In the rows, 128 means zero.
Rotation paths and how fast each direction turns (degrees each step):
Each turn is a multiple of 5 degrees from 10 to 175, or 0.
Each row of a path follows its step; steps can be skipped.
path 1
step 0: [130 118 125 125 130 124 129 143 136 126 126 130 128 130 125 119 125 136
 124 122 129 130 123 134 124 115 135 125 134 127 132 134 125 134 133 120
 119 128 131 127 127 129]
step 1: [134 123 125 121 125 126 123 130 135 124 132 120 126 136 126 127 133 123
 119 131 123 133 118 127 123 120 136 123 133 129 123 122 128 124 131 139
 132 138 132 124 129 133]
step 2: [134 121 135 135 125 121 124 121 126 127 131 132 121 118 130 130 136 134
 123 118 135 134 124 128 129 121 137 125 122 130 121 129 128 121 130 134
 133 127 125 118 131 129]
step 3: [133 124 133 132 137 129 139 138 120 122 123 123 124 128 119 128 126 133
 131 121 136 132 120 119 128 123 132 126 136 130 129 133 130 127 125 133
 133 121 128 124 127 121]
step 4: [136 124 128 124 129 127 132 126 125 131 134 122 124 132 128 125 127 126
 132 120 121 126 122 127 137 122 147 128 132 127 132 124 123 139 124 132
 122 128 130 134 121 126]
step 5: [127 123 127 125 133 125 119 130 140 135 132 124 119 133 136 129 132 127
 126 125 141 131 126 135 125 122 136 130 133 132 127 139 128 132 121 133
 125 132 123 126 122 132]
step 6: [132 119 136 132 135 124 126 128 129 132 126 122 119 134 129 123 131 129
 126 131 126 136 126 125 120 114 129 119 130 132 121 127 127 116 126 123
 128 120 133 132 127 133]
step 7: [128 126 131 132 127 119 124 127 125 124 131 121 122 126 119 117 117 126
 124 122 124 120 119 130 128 115 135 125 120 126 132 130 128 125 125 131
 137 126 124 122 128 127]
step 8: [127 126 124 123 129 129 123 131 124 133 121 122 130 120 123 125 133 126
 120 114 135 133 122 129 123 131 139 122 129 124 134 129 128 125 121 138
 129 124 127 129 118 122]
step 9: [135 117 121 125 135 122 125 129 131 131 126 132 119 131 126 125 137 136
 131 119 130 127 122 127 138 124 126 122 137 130 134 130 115 124 130 127
 127 132 129 131 123 124]
[126 128 128 128 131 128 128 128 128 129 126 127 129 125 126 130 129 128
 132 126 127 127 129 127 129 129 130 129 129 127 129 125 128 127 129 129
 131 127 127 124 126 126] => 70
path 2
step 0: [127 126 139 125 131 132 125 130 120 129 127 133 121 124 127 126 126 119
 124 134 127 132 125 121 121 122 122 128 130 136 123 136 126 128 135 119
 130 130 134 122 125 126]
step 1: [127 131 132 131 130 129 123 142 120 131 137 133 124 129 127 129 125 115
 126 132 126 128 119 129 125 127 124 121 133 129 130 130 134 134 127 134
 135 130 128 125 127 125]
step 2: [121 128 131 125 122 130 128 125 127 124 131 137 128 128 128 129 128 115
 125 127 126 131 131 125 127 128 123 129 133 118 130 129 129 130 123 141
 137 127 131 121 134 122]
step 3: [124 127 138 125 123 125 124 123 123 133 125 136 130 129 136 126 132 120
 122 128 132 129 129 136 122 121 129 135 133 119 125 135 122 133 134 130
 130 130 123 131 131 122]
step 4: [122 135 127 123 125 131 126 123 121 133 126 134 124 127 127 133 128 120
 121 139 125 129 127 138 121 121 119 130 133 128 130 131 131 130 133 118
 128 130 131 128 125 131]
step 5: [126 128 126 129 130 137 136 130 117 133 133 136 122 126 129 121 122 122
 126 139 123 129 123 132 124 124 127 129 125 130 138 123 128 131 133 132
 133 132 130 128 128 123]
step 6: [122 132 135 129 130 127 133 125 121 126 128 137 128 130 126 118 129 118
 121 129 128 128 131 125 133 122 127 121 121 132 130 132 131 129 127 130
 137 131 131 126 138 120]
step 7: [123 125 138 134 132 123 124 128 122 141 126 135 135 130 130 125 129 118
 126 127 125 131 127 132 129 128 117 130 127 128 126 134 126 130 123 126
 137 123 127 130 132 128]
step 8: [123 130 132 129 128 133 124 132 126 133 129 133 125 125 135 130 129 124
 122 132 128 130 127 131 129 124 114 135 131 122 120 123 130 128 135 124
 136 124 141 123 128 127]
step 9: [120 131 135 125 131 128 132 137 125 133 135 137 125 126 130 122 127 129
 127 135 130 133 127 129 125 125 126 131 136 124 131 131 133 130 136 129
 127 133 130 121 122 115]
[132 127 125 128 126 126 130 131 127 127 127 127 128 123 128 129 129 129
 127 125 125 127 130 129 127 128 129 129 125 128 127 129 130 127 126 128
 126 128 128 127 128 129] => 0
[129 124 127 128 128 130 131 129 126 128 127 128 128 129 126 129 125 127
 127 129 130 127 126 126 126 128 128 124 125 132 128 129 127 128 126 126
 130 129 127 128 129 127] => 65
[128 127 128 128 127 125 128 125 126 129 126 127 131 130 128 127 129 127
 130 128 129 128 132 125 127 128 129 130 127 127 126 130 127 129 128 128
 129 131 126 127 132 128] => 95
path 3
step 0: [121 128 128 122 112 139 130 140 129 134 136 136 125 131 128 121 124 129
 129 134 125 131 126 127 125 134 130 126 124 123 124 123 128 119 137 123
 132 136 136 124 129 133]
step 1: [131 123 139 132 124 126 121 123 129 134 136 128 120 123 138 120 122 131
 137 126 130 133 127 124 141 124 130 133 128 126 126 125 128 128 138 122
 126 134 136 133 132 122]
step 2: [123 127 129 126 123 127 121 138 125 136 121 119 130 122 135 133 131 127
 132 135 130 125 130 122 135 120 120 138 127 134 119 124 125 129 130 120
 125 123 120 132 124 117]
step 3: [132 124 134 127 124 130 141 131 130 126 125 127 137 119 127 129 125 127
 132 143 128 130 137 131 122 128 132 130 123 133 129 115 120 129 123 122
 129 121 134 123 124 120]
step 4: [119 122 128 132 126 142 131 135 136 133 137 133 133 124 134 125 121 120
 130 133 124 124 125 131 124 133 132 123 130 120 132 123 136 116 126 123
 128 126 135 136 127 124]
step 5: [125 120 127 147 120 131 122 125 123 137 134 131 124 131 129 120 122 124
 136 129 131 132 131 131 133 123 126 133 128 121 119 118 129 124 133 133
 126 133 127 125 125 130]
step 6: [129 125 124 126 116 128 127 130 130 130 124 123 118 127 133 131 129 136
 123 136 120 125 130 121 136 124 118 137 120 126 122 119 119 118 134 122
 127 135 128 127 130 126]
step 7: [132 128 143 123 121 131 137 127 138 131 133 128 127 112 132 128 130 128
 135 129 134 132 121 127 126 124 122 127 123 129 124 125 120 126 129 120
 128 124 127 123 133 116]
step 8: [117 127 129 123 124 133 127 144 125 139 131 136 133 127 137 117 128 124
 134 131 134 126 133 130 125 129 127 128 125 127 131 130 129 129 129 120
 128 122 134 126 120 117]
step 9: [121 119 132 136 123 122 125 124 125 129 125 130 127 120 131 120 116 121
 133 137 119 124 134 128 134 126 139 134 133 126 127 117 130 132 130 128
 128 131 138 127 122 124]
[130 128 130 126 130 130 125 128 128 127 128 130 129 127 131 131 129 127
 127 127 126 130 131 126 128 125 128 129 127 126 127 126 130 129 130 128
 125 132 126 127 128 130] => 80
[126 126 129 126 129 127 133 128 129 130 127 124 127 127 126 130 130 129
 126 128 129 129 130 129 129 127 127 129 129 131 129 126 127 127 128 128
 125 129 125 128 129 129] => 90
[128 129 128 126 125 126 129 128 128 126 128 128 128 128 126 129 127 127
 124 132 126 127 130 127 126 127 129 130 128 129 128 127 127 128 131 129
 131 130 132 126 128 129] => 120
[129 126 128 127 129 126 127 130 128 131 127 129 130 127 128 128 128 125
 126 129 126 131 129 125 128 126 128 126 128 128 131 127 129 131 124 129
 131 126 128 129 128 127] => 65
path 4
step 0: [131 127 135 131 126 132 133 115 122 131 127 118 135 123 133 139 130 123
 121 132 127 127 127 132 130 122 125 129 131 119 123 121 124 135 122 130
 122 127 129 134 124 115]
step 1: [125 132 136 133 127 127 120 130 117 127 122 119 131 121 128 126 129 129
 128 140 120 127 133 137 129 133 129 133 132 125 129 136 126 126 122 130
 117 122 119 136 128 120]
step 2: [132 132 135 129 137 117 124 135 119 128 126 118 128 124 129 125 127 131
 122 128 123 135 122 124 132 139 127 117 123 134 121 134 131 133 118 125
 125 122 127 133 128 132]
step 3: [128 127 139 128 131 123 129 126 128 127 138 121 134 139 142 133 132 130
 124 125 123 131 123 125 138 132 122 128 121 124 118 127 123 136 122 135
 125 128 134 127 127 123]
step 4: [120 135 139 128 130 125 126 127 126 129 133 130 134 134 137 132 130 124
 140 140 118 134 129 137 123 130 125 135 127 122 127 137 129 128 123 129
 126 130 129 124 131 118]
step 5: [127 139 138 129 138 124 130 134 132 135 120 128 130 125 127 131 133 125
 128 132 121 137 125 134 117 130 128 124 124 126 128 126 135 133 121 121
 138 121 126 137 134 126]
step 6: [126 129 140 133 141 133 130 136 132 130 126 128 130 129 138 122 136 131
 120 123 124 122 125 130 131 128 122 131 123 129 124 119 129 129 131 134
 130 114 130 135 129 125]
step 7: [128 126 132 128 138 135 127 133 114 126 136 137 126 129 140 122 125 124
 142 129 123 126 124 134 127 126 122 131 125 130 124 130 130 130 132 130
 122 118 134 126 129 122]
step 8: [132 132 123 117 133 135 136 131 120 134 127 128 128 125 131 132 129 119
 135 129 128 141 124 136 119 123 127 125 124 126 125 122 125 139 119 124
 125 123 134 131 128 124]
step 9: [124 135 135 130 133 135 135 125 124 135 122 120 132 120 134 129 134 125
 117 131 132 133 128 135 125 121 124 131 134 126 130 117 120 127 127 133
 120 123 126 131 123 122]
[126 129 130 130 126 128 126 127 130 128 132 128 128 126 129 126 128 127
 129 127 127 128 129 126 130 124 128 130 130 127 127 129 125 126 131 129
 125 126 128 129 130 126] => 120
[129 128 132 126 130 129 126 125 132 128 127 127 129 127 126 130 127 127
 128 129 128 126 127 129 125 130 130 127 133 127 130 127 128 128 129 128
 128 127 127 129 128 128] => 80
[126 127 129 127 127 129 127 126 124 127 126 127 128 133 129 128 129 129
 127 129 128 125 128 128 127 128 125 128 128 127 130 128 127 128 132 131
 128 130 128 130 130 128] => 120
path 5
step 0: [129 129 123 118 128 137 132 128 124 121 123 131 122 126 125 121 132 133
 124 127 129 140 117 123 135 127 133 133 129 127 129 140 128 142 131 133
 133 127 125 130 130 132]
step 1: [132 123 126 122 122 132 135 131 121 125 124 121 134 136 119 126 131 133
 131 125 130 133 125 121 128 124 122 128 131 131 130 114 136 127 130 123
 122 120 129 116 131 124]
step 2: [130 118 126 121 127 131 136 133 129 130 135 118 133 131 130 125 135 126
 131 132 128 132 123 133 132 126 127 120 122 127 126 127 136 130 120 132
 129 131 124 146 124 125]
step 3: [120 128 123 129 126 133 132 142 136 123 134 126 125 139 123 127 126 133
 124 119 139 121 124 130 132 131 134 124 124 122 130 128 130 135 133 125
 137 130 131 122 125 127]
step 4: [135 133 127 128 133 139 127 129 126 118 123 134 135 127 124 124 138 129
 126 125 130 140 130 127 132 128 127 130 118 122 127 127 134 137 130 134
 124 126 122 127 124 139]
step 5: [128 122 127 116 127 135 135 132 119 128 123 119 122 138 119 129 137 129
 123 130 132 135 123 120 129 125 124 130 137 128 128 131 121 132 124 126
 128 121 136 128 128 126]
step 6: [133 131 125 124 122 125 144 132 130 128 137 121 135 133 128 128 124 130
 124 128 129 135 122 130 120 119 124 124 122 126 124 115 138 134 127 126
 126 129 123 130 128 126]
step 7: [122 120 123 125 130 143 125 142 128 120 134 124 127 125 131 126 130 131
 134 126 135 123 126 129 130 128 124 122 127 120 130 135 132 134 126 129
 131 132 122 133 119 122]
step 8: [131 128 119 130 132 126 129 130 125 118 133 135 130 138 128 123 136 137
 121 120 130 132 120 121 138 126 134 132 121 128 136 125 130 137 131 130
 133 125 133 124 128 135]
step 9: [128 121 132 129 131 139 130 132 121 127 123 118 127 136 115 133 134 122
 132 127 123 140 130 119 128 130 123 130 122 125 123 123 132 133 127 125
 123 123 124 129 128 132]
[128 126 130 125 125 126 130 127 129 128 128 126 129 129 127 131 127 129
 128 126 127 128 129 129 128 125 126 128 131 125 127 128 130 125 129 130
 125 128 129 131 130 126] => 85
[127 125 130 129 129 132 127 126 128 129 128 129 128 125 129 127 131 125
 127 129 128 127 128 127 127 128 126 126 129 126 124 127 131 127 127 129
 127 129 126 129 128 130] => 145
path 6
step 0: [127 129 128 123 119 128 132 133 132 129 130 130 123 127 128 128 128 133
 130 134 124 124 122 124 147 130 124 130 124 138 131 123 121 131 123 121
 126 126 124 123 128 145]
step 1: [135 130 132 123 117 135 124 131 129 127 130 127 141 127 131 133 120 127
 138 130 137 128 122 131 136 130 116 131 126 126 119 137 133 140 125 130
 128 128 128 126 125 125]
step 2: [131 130 127 131 123 129 132 119 131 124 136 127 126 121 135 124 139 128
 133 125 135 129 121 127 130 140 128 142 132 128 132 129 128 134 128 124
 123 132 126 144 126 135]
step 3: [132 138 127 129 129 127 123 121 136 132 132 121 133 124 127 123 130 135
 135 132 128 124 130 123 127 123 129 145 126 137 124 129 128 126 119 135
 124 125 117 119 123 126]
step 4: [122 132 127 117 128 129 125 120 124 127 121 129 124 111 122 123 127 133
 132 126 134 125 128 130 127 129 112 128 130 132 136 126 137 128 123 127
 127 134 129 133 120 121]
step 5: [128 128 129 125 138 121 116 122 137 129 133 122 133 135 126 118 130 123
 125 131 137 132 140 130 121 139 127 128 133 132 131 129 131 134 127 129
 128 121 126 136 127 120]
step 6: [112 128 133 131 135 130 129 126 133 124 123 130 133 127 114 125 137 137
 129 130 125 127 129 128 125 129 129 130 136 130 134 116 124 124 134 126
 119 121 128 122 121 130]
step 7: [125 121 121 123 125 130 126 139 131 142 126 128 131 131 129 128 125 130
 128 134 136 128 134 129 132 128 122 119 134 139 124 113 135 124 131 131
 131 124 130 125 123 121]
step 8: [114 124 135 122 132 132 121 133 124 128 139 126 128 132 123 137 130 122
 130 121 127 133 122 127 130 140 124 123 130 129 127 120 131 133 130 118
 131 121 128 132 137 133]
step 9: [130 129 131 139 129 135 129 141 132 127 131 131 130 140 132 125 137 130
 135 116 133 131 124 135 134 129 132 130 130 137 124 129 132 127 134 132
 129 119 126 121 122 134]
[129 130 127 126 125 127 130 129 128 128 130 128 127 127 123 127 126 128
 128 127 131 129 129 127 129 125 126 126 130 129 126 129 128 127 131 128
 125 131 127 126 130 127] => 115
[127 129 127 126 127 128 130 132 129 127 125 128 131 128 129 130 127 125
 127 131 127 129 128 128 128 131 129 125 132 128 130 126 126 129 129 127
 127 126 126 126 129 128] => 45
path 7
step 0: [127 122 129 130 119 131 124 116 123 124 119 125 135 124 124 125 128 142
 137 130 128 132 126 127 126 132 128 126 132 124 134 136 119 132 124 132
 133 137 136 133 124 136]
step 1: [129 122 136 125 113 131 126 119 123 127 128 122 127 118 131 120 129 134
 128 126 124 131 134 122 120 129 133 129 128 130 128 125 126 119 135 122
 121 137 143 127 126 128]
step 2: [131 127 129 129 120 131 118 133 123 132 122 123 131 125 122 133 133 127
 128 133 128 125 134 135 114 134 133 125 131 140 138 132 124 123 129 120
 121 128 139 128 127 135]
step 3: [127 123 123 125 115 139 129 121 125 132 128 125 127 127 124 133 127 132
 121 137 128 128 119 134 131 129 129 126 133 133 131 141 130 123 121 123
 119 131 133 135 121 138]
step 4: [126 130 136 130 126 128 135 121 128 131 129 122 126 115 130 132 128 132
 125 133 128 133 125 126 131 131 121 130 133 139 128 129 122 118 129 134
 114 126 140 139 131 133]
step 5: [131 133 131 128 128 125 127 126 122 124 116 117 127 122 127 136 133 128
 135 140 130 130 123 123 132 136 124 126 128 135 142 127 125 116 124 128
 130 137 133 127 129 133]
step 6: [126 129 127 134 120 137 125 116 126 127 122 126 132 124 135 126 129 126
 128 137 136 129 123 128 129 129 128 119 123 127 132 129 128 110 133 131
 127 129 131 124 113 132]
step 7: [120 135 127 136 121 122 131 126 130 130 121 129 127 125 130 124 131 120
 129 126 130 128 127 131 124 133 131 120 122 131 139 135 126 122 138 131
 115 129 140 138 122 129]
step 8: [123 130 129 131 125 129 137 129 121 125 133 124 124 127 127 140 127 127
 128 132 132 123 121 124 129 130 135 124 123 131 144 138 119 126 126 118
 123 137 132 132 121 123]
step 9: [122 135 139 138 126 133 121 124 120 130 135 132 132 117 142 136 122 133
 127 134 133 128 129 128 136 126 132 127 130 126 136 134 124 128 128 127
 125 129 131 134 121 134]
[125 129 128 127 128 124 129 128 130 130 128 126 127 125 126 126 126 127
 127 124 126 128 128 126 127 127 129 129 128 129 128 126 127 125 129 128
 126 129 127 128 130 128] => 120
[127 129 126 127 129 129 125 128 127 131 128 127 130 128 126 131 126 128
 129 128 129 127 127 127 126 127 128 129 130 127 129 131 126 125 127 127
 132 128 124 127 126 130] => 120
